[[143 102]
 [116 145]
 [137 129]
 [137 127]]
->
[102 116]

[[120 135]
 [139 103]]
->
[135 139]

[[128 117 124]
 [153 131 124]]
->
[124 131]

[[128 142]
 [157 132]
 [122 122]
 [149 112]
 [127 133]]
->
[142 157]

[[153 119]
 [155 129]
 [113 118]]
->
[119 155]

[[108 123]
 [127 127]
 [132 144]
 [128 151]]
->
[123 127]

[[136 154]
 [137 111]
 [140 109]
 [138 139]
 [127 145]]
->
[154 137]

[[109 138 127 126 143]
 [147 133 147 150 115]
 [144 122 129 133 125]]
->
[143 150 129]
---
[[119 133 148 104 126 121]
 [113 137 118 126 140 124]
 [126 135 135 136 134 132]
 [138 126 135 136 138 112]
 [139 132 123 120 132 133]
 [128 130 120 131 143 119]]
->
[[119 148 126]
 [113 118 140]
 [126 135 134]
 [138 135 138]
 [139 123 132]
 [128 120 143]]

[[106 119 126]
 [113 115 124]
 [105 112 129]
 [151 134 133]
 [148 147 122]
 [125 126 128]
 [109 117 134]]
->
[[106 126]
 [113 124]
 [105 129]
 [151 133]
 [148 122]
 [125 128]
 [109 134]]

[[123 130 134 124 126 126 116]
 [126 118 127 127 129 126 150]
 [133 126 130 127 122 128 122]
 [134 132 127 129 122 129 130]
 [131 125 130 125 131 128 111]
 [135 125 150 126 126 130 123]
 [131 118 135 129 136 127 137]
 [134 131 127 126 134 129 127]
 [119 136 116 128 132 128 123]
 [124 123 128 128 128 128 126]
 [131 130 134 123 127 128 122]
 [125 120 136 137 128 128 135]]
->
[[123 134 126 116]
 [126 127 129 150]
 [133 130 122 122]
 [134 127 122 130]
 [131 130 131 111]
 [135 150 126 123]
 [131 135 136 137]
 [134 127 134 127]
 [119 116 132 123]
 [124 128 128 126]
 [131 134 127 122]
 [125 136 128 135]]

[[136 121 125 129 127 144 127 127 125 119]
 [129 123 135 122 144 100 101 115 126 143]]
->
[[136 125 127 127 125]
 [129 135 144 101 126]]

[[133 121 131 111 115 123 107 120]
 [112 130 121 141 122 130 142 116]
 [119 134 127 127 131 134 156 119]]
->
[[133 131 115 107]
 [112 121 122 142]
 [119 127 131 156]]

[[123 122 132 144 142 117 137 126 117 120 104 141]
 [123 128 127 128 124 139 123 117 123 123 130 141]
 [133 136 108 126 125 141 124 131 141 132 146 120]
 [123 125 128 130 141 117 129 121 130 122 123 119]
 [123 133 127 130 145 129 136 124 134 124 136 144]
 [137 133 106 133 109 143 132 110 131 133 131 118]
 [131 129 130 121 140 128 119 138 132 134 125 124]]
->
[[123 132 142 137 117 104]
 [123 127 124 123 123 130]
 [133 108 125 124 141 146]
 [123 128 141 129 130 123]
 [123 127 145 136 134 136]
 [137 106 109 132 131 131]
 [131 130 140 119 132 125]]

[[126 129 127 121]
 [128 128 131 123]
 [127 130 127 119]
 [120 127 126 133]
 [150 134 137 118]
 [119 125 133 108]
 [125 127 130 126]
 [112 128 137 103]
 [132 126 153 129]
 [108 127 125 128]]
->
[[126 127]
 [128 131]
 [127 127]
 [120 126]
 [150 137]
 [119 133]
 [125 130]
 [112 137]
 [132 153]
 [108 125]]

[[131 125 147 127 104]
 [131 114 118 135 121]
 [128 129 117 122 148]
 [136 133 132 126 120]
 [156 111 133 121 134]
 [147 122 125 111 124]]
->
[[131 147 104]
 [131 118 121]
 [128 117 148]
 [136 132 120]
 [156 133 134]
 [147 125 124]]

[[129 140 122 138 119 110 140 121 128 138 118 123]
 [138 132 121 151 113 113 139 123 120 144 113 126]
 [138 145 130 145 105 115 145 110 131 130 132 119]]
->
[[129 122 119 140 128 118]
 [138 121 113 139 120 113]
 [138 130 105 145 131 132]]
